In the rows, zero is written as 128.
Where one turn sends some rows of the set: a few examples, then the rows asked
Q261: [122 139 128 143 135 133 121  97 146  82 120 117 129 175 110 136 124 128]
Q189: [149  91 106 127 131 121 130 139 114 135 127 106 138  78 124 130  94 125]
Q893: [168 136 143 120 162 105 139 133 132 116 113 134  99 102 133 147 128 140]
Q822: [102 143  91 104 144 128 115 127 151 117 133 144  94 115 136 116 141 147]
Q675: [119 139 101 119 167 131 135 139 130 157 126 110 164 134 149 106 108 145]
Q13: [127 114 116 143 137 136 125  99 113  96 121  76 154 157 122 125 104 111]
Q363: [ 95 131 115 112 144 146 110 150 156 117 133 136 100 125 118 118 143 154]
Q70: [112 143 132 150 149 128 119 107 152  87 119 122 133 168 122 153 129 120]
Q745: [168 102 115 117 121 121 125 134 104 141 135  99 144  96 123 119  96 119]
Q763: [110 136 101 112 129 132 123 143 156 129 126 166 115 121 109 123 139 150]
Q977: [117 139 152 136 130 109 126 123  99  85 166 103 124 122 120 155 125 109]
Q282: [122 113 123 141 128 154 135 111 113  97 116  88 144 154 125 128 101  95]
Q594: [158 127 108 137 136 130 132 134 125 147 113  92 124  84 139 126  93 116]
Q826: [ 92 163 130 123 124 121 128 126  96 105 165 111 146 140 122 130 131 108]
Q907: [124 131  93  96 154 138 136 135 117 156 131 126 171 121 122 109 119 134]
Q37: [123 121 117 137 141 124 125 108 106 104 109  82 162 154 134 136 108  97]
Q869: [161 112 138 122 167 121 132 129 146 110 133 146 117 103 111 156 120 149]
Q810: [108 128 112 118 139 136 115 132 158 122 148 157 115 129 117 122 151 161]
Q131: [111 153  99 116 167 137 136 138 127 161 132 109 152 114 146 108 129 136]
Q878: [ 90 158 116 118 120 106 116 119 104 103 156 101 143 148 112 116 133 115]
Q272: [157 119 121 115 125 129 119 152 112 134 120  88 122  97 121 116  86 110]
Q607: [ 86 168 106 120 121 113 107 118 116 110 141 108 144 144 121 131 133  98]
Q574: [158 125 100 124 134 119 119 129 122 133 134  95 117  78 137 127  86 114]
Q731: [166 117 142 115 157 126 129 128 118 100 125 130 106 117 131 158 125 161]
Q959: [119 135 144 141 126  95 114 117 115  83 161  92 122 122 108 148 118 116]
Q163: [117 129 132 141 134  98 108 113 116  82 146  91 119 116 122 160 119 104]
Q347: [164 124 146 124 165 104 136 136 139 109 114 139 111 125 137 143 114 152]
Q240: [123 138  97 109 143 148 124 132 133 161 143 122 166 133 118  96 121 132]
Q730: [109 127 130 146 133 155 128 109 144  82 122 120 122 167 117 139 124 112]
Q943: [107 138 104 117 147 134 129 132 150 122 108 146  96 120 139 121 152 151]
Q441: [124 156 101 115 148 158 125 136 118 157 142 113 166 132 135 119 113 149]
Q723: [166  90 145 117 155 117 126 126 137 102 135 134 107 113 116 143 126 144]

Q878 -> Q261
Q822 -> Q347
And these:
Q189 -> Q907
Q131 -> Q943
Q70 -> Q163
Q977 -> Q282
Q363 -> Q731
Q745 -> Q240

Where one turn sends some rows of the set: a few examples, then the rows asked
Q214: [142 122 135 170 106  95  90 142 122 145 169 128 146 143 123 144 131 154
 103 148  93 172 137 144 113  86  98  55 121 155]
Q31: [144 112 137 143 142  83  78 169 134 115 173 140 155 140 128 105 112 149
 107 137 119 158 115 174 124 121  47 134 124 140]
Q866: [137 155  99 118 145 110 133 154  96 104 169 133 137 128 115 120 118  91
 100 140 118 142 125 143  94 140  94  82 127 108]
Q875: [163 147 136 151 131  61  99 150  74  96 163 122 170 144  94 125 102 142
 136 124 132 138 134 148 114 123  77  96 169 129]
Q466: [168 157 116 141 125  93 100 156  93 120 151 116 176 144  85 134  97 147
 126 133 137 131 143 139 124 138  81  89 160 123]
Q509: [169 144 128 145 127  69  98 153  77  91 150 133 181 140  95 131  96 133
 129 145 135 147 129 137 126 129  91  87 162 127]
Q833: [131 125 127 175 105 109  94 138 111 161 165 125 154 130 117 150 135 136
 112 145  98 171 140 121 112  91 122  81 137 153]
Q617: [118 113  94 177 134  92 141 114  84 137 153 119 173  96 129 148 122 137
 123 117 116 142 109 143  88 132  98  99 117 174]
Q249: [149 133 144 175 129 103 107 142 109 146 169 122 146 133 105 148 128 146
  99 153 106 170 137 134 135  92 112  60 148 160]
Q630: [151 123 136 135 159  70  88 162 131 111 175 139 148 131 154  78 121 140
 118 144 108 154 112 177 104 127  61 122 135 147]
Q854: [129 149 105 122 134 108 143 132  94 122 159 120 127 119 116 120 112  99
  90 125 110 136 137 150  87 129 104  72 122 109]
Q549: [123 125 133 170 115 109 109 140 113 144 171 119 136 128 118 153 115 163
 102 145 101 180 137 137 114  91 126  67 141 156]
Q519: [124 165 120 122 133  91  93 104 109 133 124 154 148 115 160  95 122 128
 162 141 123 150 142 169 113 100  74 109 121 152]
Q483: [139 157  77 124 181 103 122 113 141  93 139 119 150 107 127 105 115 145
  90 117 119 138 121 146 104  95 111  99 150 148]
Q11: [135 153 112 118 153 101  90 128 104 138 134 121 142 176 110 143 136 179
 120 124 134 156 122 164 108  98 108 137 106 156]
Q71: [149 114 143 138 162  67  86 172 122 112 164 134 138 122 142  95 121 137
 129 154 119 151 100 168 122 135  64 131 133 147]
Q368: [135 148 108 132 162  96 101 108 102 140 120 136 115 164 122 139 127 173
 109 129 125 160 115 149 108 103 120 129  91 141]
Q705: [122 104 103 183 148  89 141 107  85 135 154 116 166 111 134 137 127 152
 129 112  98 143 101 143 100 122  89 104 108 176]
Q530: [140 108  86 166 147 119 115 106 105 102 176 125 139 130 123  94  95 150
 108 127 122 144  92 126 150 133  92 110 150 152]
Q877: [130 147  93 131 147  96  83 118 126 138 143 140 133 156 112 143 114 176
 108 122 130 162 109 162 104  99 118 124  84 151]
Q61: [132 107  98 160 153 118 104 115 108  95 169 145 135 121 121  86 106 152
 130 144 119 134  87 127 154 130  87 109 139 168]
Q700: [138 141 105 133 161  96  84 120  93 128 138 140 135 162 122 150 124 179
 117 143 129 164 109 147  90  97 138 120  98 151]
Q582: [135 138  91 129 136 115 132 138 102 111 158 118 131 123 105 125 115  89
  91 129 114 139 126 143  98 151  94  84 119 118]
Q701: [125 115 108 189 136  83 128 124  67 133 164 119 173  98 117 136 131 148
 129 123 112 153 106 134  94 132  90  94 107 174]
Q591: [112 144 141 135 177 109  97 134  80 122 142 144 129  83 136 131 119 135
 145  96  98 140 127 135 102 101  86  97 110 119]
Q838: [114 168 119 129 146  85  82 109 101 105 127 162 138 114 151 100 124 135
 150 154 104 169 144 175 121 101  90 101 114 163]
Q501: [118 127 140 152 165 113 107 129  82 129 153 144 131  76 133 131 109 132
 134 100  87 125 129 147 101 113  70 106 131 115]
Q104: [138 162 115 138 124  86  73 116 104 132 122 169 150 115 145  96 136 126
 148 143  95 155 133 179 122  88  90  99 136 155]
Q901: [137 125 149 163 128 103 105 149 110 144 173 129 155 125 111 153 133 151
  97 159 108 179 147 127 116 110 120  67 130 159]
Q842: [114 137 135 132 170 116  94 121  90 120 144 130 124  78 141 131 103 144
 137  96  99 120 126 137 104 114  77 100 126 120]
Q624: [172 151 132 153 130  76  94 130  78 114 153 120 179 134  91 134  95 137
 116 134 128 143 133 128 108 135  85  90 171 122]
Q174: [133 150  75 139 178  92 115 113 144 102 143 120 152  98 146 121 115 156
  85 113 126 142 120 129 100  96 109  94 135 151]
Q686: [132 103  88 161 144 124 111 117 107  99 164 130 123 123 134  98 105 140
 131 129 110 130  97 125 154 138  89 102 151 150]
Q337: [121 153 124 121 134  96  93  99 105 112 120 153 151 109 150  92 115 122
 154 148  93 159 120 185 117 103  84 108 123 162]
Q404: [140 136 116 130 152 115  96 128  91 137 134 137 134 160 111 150 127 168
 103 135 125 168 110 157 102  82 131 124  94 139]
Q228: [151 112 129 143 148  69 111 174 137 103 165 142 149 120 137  98 123 148
 118 139 111 151 114 170 117 140  58 134 144 134]
Q356: [120 162 118 131 134  92  91  96  91 120 129 176 155 121 149  93 129 145
 137 144 100 159 137 180 123 102  98 113 111 165]
Q2: [128 161  80 134 182  94 118 127 137 103 148 121 153 117 132 119 112 157
  84 136 131 142 115 128 103  89 121  89 139 162]
Q480: [157 111 128 141 131  66  84 161 142 107 175 126 150 119 139 101 128 144
 130 137 101 144  98 158 129 124  55 122 133 137]
Q784: [166 158 129 133 112  74  94 136  74 131 158 133 175 149 103 121 111 141
 131 128 148 142 136 142 122 125  96  95 173 127]

Q838 -> Q901
Q249 -> Q630
Q466 -> Q519
And these:
Q854 -> Q501
Q228 -> Q368
Q582 -> Q842
Q214 -> Q31
Q591 -> Q701

Where one turn sends some rows of the set: a few examples, then the rows asked
Q527: [122 114 152 105 120 146 133 132 147  87 121 156 163 138]
Q668: [107 179 149 126  82 133 120 126 119 128 143 122 117 146]
Q244: [114 171 151 133  94 143 129 128 129 143 153 110 115 130]
Q829: [106 100 126 130 118 143 121 126 140  85 110 115 156 112]
Q207: [134  85 149 110 119 145 164 131 124 137 113 147 151 142]
Q232: [175 145 130 117 141 148 109 137 132 133 119 158 122 135]
Q497: [138 107 151 107 118 148 125 163 141 106 130 109 171 122]
Q883: [130 161 116 153 116 123 110 108 121 120 158 111 140 114]
Q145: [154 145 113 130 140 146 104 125 120 123  89 146 121 132]
Q691: [126  87 137 120 121 142 161 126 118 136  94 126 152 137]
Q741: [124  78 139 107 101 130 152 132 112 125 115 137 145 148]
Q77: [ 96 110 104 118 130 137 144 122 133 154 142  97 134 125]
Q107: [145 190 139 140 132 134 124 119 127 133 131 129 160 133]
Q911: [131 162 128 142 108 119 110 101 120 115 167 130 141 120]
Q301: [131  75 141 120 112 139 159 129 126 137 131 128 141 131]
Q92: [127 114 141 126 130 159 135 145 148 103 105 109 166 113]
Q922: [165 128 110 121 121 132  87 149 111 126 110 123 120 131]
Q790: [102 177 142 138  91 138 125 114 121 125 136 118 114 135]
Q305: [ 91 118  99 102 117 129 130 140 113 139 118 103 143 156]
Q388: [114  76 128 124 111 131 159 113 119 125 110 134 139 130]
Q406: [ 89 131 115  96 141 134 147 118 129 141 116 138 143 160]
Q816: [146 125 104 132 124 133  97 115 124 115 128 155 107 125]
Q110: [160 128 118 107 111 129  91 142 113 118 126 153 119 144]
Q767: [108 110 132 106 104 134 116 142 129  78 107 135 164 140]
Q651: [135  82 135 112 110 135 153 141 111 138 112 112 149 137]
Q360: [130 100 153 113 117 139 131 145 152  98 157 138 159 121]
Q491: [113 179 144 133  91 140 122 133 116 139 139 100 119 136]
Q15: [108 185 146 133  93 143 127 124 117 134 125 114 119 135]
Q948: [133 187 135 135 127 132 125 112 122 125 129 140 154 139]
Q142: [115 127 123  98 147 151 156 137 140 168 132 114 146 145]
Q781: [ 93 109 114  98 124 130 143 114 137 141 161 140 130 147]
Q867: [138 176 120 123 102 112 100 134 100 121 135 111 154 143]
Q298: [115 182 156 127  95 144 132 127 126 137 138 128 121 143]
Q583: [111 114 124  83 120 129 138 152 127 155 155 118 145 161]
Q499: [144 173 133 118 101 114 104 138 104 123 151 117 157 143]
Q980: [164 121 116 139 132 144 103 127 133 135 139 133 109 113]

Q92 -> Q829
Q406 -> Q781
Q922 -> Q145
And these:
Q107 -> Q883
Q15 -> Q790
Q388 -> Q741

Where one turn sends some rows of the set: a few examples, then the rows asked
Q913: [154 129 188  87 177 104 152 107 111 119 157 101  99 112 158 160 101 193
 161]
Q376: [118 153 145  60 158 143 158 137  96 148 136 143 114 140 150 160 148 193
 150]
Q856: [146 112 126  70 154 115 140  93  96 155 110 134  96 101 154 190 138 163
 150]
Q539: [100 133 138 117 139 128 144 100 106 106 129 115 121 104 100 178 101 149
 165]
Q538: [150 138 188  98 164  97 146 101  93 147 141  99 113 135 134 153  77 177
 143]
Q43: [137 112 149  78 157 136 138  89  97 153 107 141  90  93 152 171 130 124
 147]
Q811: [148 146 182  90 177 133 125  91 117 135 159  96 105 110 137 148  75 157
 153]
Q41: [ 87 132 140 108 136 119 117 110 114 100 151 113 107 115 113 156 147 166
 164]
Q904: [112 147 153  71 158 130 136 114  93 149 118 147 120 162 143 155 147 197
 132]
Q568: [ 84 136 139 115 138 122 117 110 117  83 137 125 121 112 119 160 123 172
 150]
Q32: [132 140 145  78 136 162 140 134 103 134 135 143 104 152 164 152 149 193
 142]
Q200: [130 127 124  57 151 128 139 107  93 175 121 115  98 103 145 186 132 146
 143]
Q772: [150 112 124  79 129 144 128 104  92 165 119 120  90 118 153 185 120 150
 133]
Q458: [150 140 122  70 157 133 125 113  87 154 122 163 111 137 132 152 136 180
 144]
Q998: [142 130 168  70 171 128 148 126  92 118 140 160 102 146 160 146 146 182
 156]
Q33: [113 112 139 112 146 110 154  96 102 121 129 138 100 108  91 182 104 186
 126]
Q891: [106 150 186  97 161 153 157 112 131 160 137 100 106  89 151 143 116 156
 150]
Q797: [138 121 194  91 161 131 139 114  88 134 139 100 117 117 168 149  65 164
 143]
Q463: [ 87 140 145 100 135 122 122 126 113  82 142 117 103 105 111 147 115 155
 155]
Q190: [167 108 178  73 177 102 147 100  93 127 148 118  85 118 152 164  97 158
 146]
Q212: [120 139 183 109 141 175 142 103 131 148 134  99 101 107 164 145 107 151
 145]
Q60: [125 131 128  72 141 119 118  91  84 166 104 119 116 129 138 178 128 140
 147]
Q621: [101 128 136 126 135 121 131  97 112 101 118 127 116  91 107 172 101 159
 141]
Q658: [126 118 146  69 147 140 130 127  72 151 111 154 119 138 167 152 128 185
 125]
Q510: [105 126 144  58 131 155 114 100  72 129 132 140  98 137 130 157 155 176
 136]
Q432: [121 140 187 102 166 148 153  90 136 135 125 105 109  83 160 159 108 156
 165]
Q251: [100 129 132 103 133 124 141 118 103 100 114 134 107  98  95 168  99 151
 141]
Q365: [153 137 179  80 166 103 159 125 100 150 163  90  97 115 143 157  92 182
 149]
Q929: [127 141 142  73 157 139 147 121 105 130 121 157 117 128 161 161 163 191
 168]
Q230: [128 123 207 101 144 134 141  96  88 126 157 107  88 112 119 132  92 188
 128]
Q98: [100 152 195 108 157 139 129  92 126 153 129  94 114 114 152 130 115 155
 147]
Q807: [ 93 115 155 102 154 105 133  98 123 106 161 120  91 121 109 165 133 200
 122]
Q587: [110 127 203  92 163 146 129 109 110 137 140  99 109 112 177 134  95 167
 132]
Q951: [166 120 177  94 151 126 148 119 104 133 162  97  90 133 155 157  86 186
 138]
Q711: [125 116 135  67 137 136 112 118  73 156 109 133 116 121 172 160 130 152
 140]
Q462: [105 116 149  98 145 103 144 114 113 105 133 131  87 102  96 166  95 176
 111]
Q487: [136 136 120  72 150 137 109 100  97 166 118 151 105 121 140 153 153 159
 144]
Q62: [133 153 195  94 182 146 132  90 133 135 155 110 105 115 140 136  89 174
 139]
Q558: [ 92 120 144  86 141  99 120 123 112  92 149 127  85 114 111 152 131 182
 122]
Q237: [111 141 194  94 171 164 149 101 124 122 127 136 108 106 163 141 130 144
 160]
Q908: [109 111 134 107 144 100 131  96 111 102 133 127 102 107 105 182  99 181
 118]
Q808: [101 123 143 111 145  97 119 111 114  89 151 126 105 117 115 159 126 197
 128]
Q213: [119 132 196 104 134 150 129  92  89 123 148  92  99  97 123 130  93 153
 157]
Q715: [127 120 136  61 128 150 130  96  57 136 114 142 102 130 113 178 121 166
 135]

Q621 -> Q908
Q462 -> Q558
And these:
Q811 -> Q458
Q32 -> Q212
Q432 -> Q856
Q891 -> Q200
Q539 -> Q33
Q213 -> Q715
Q190 -> Q998
Q538 -> Q904
Q658 -> Q587

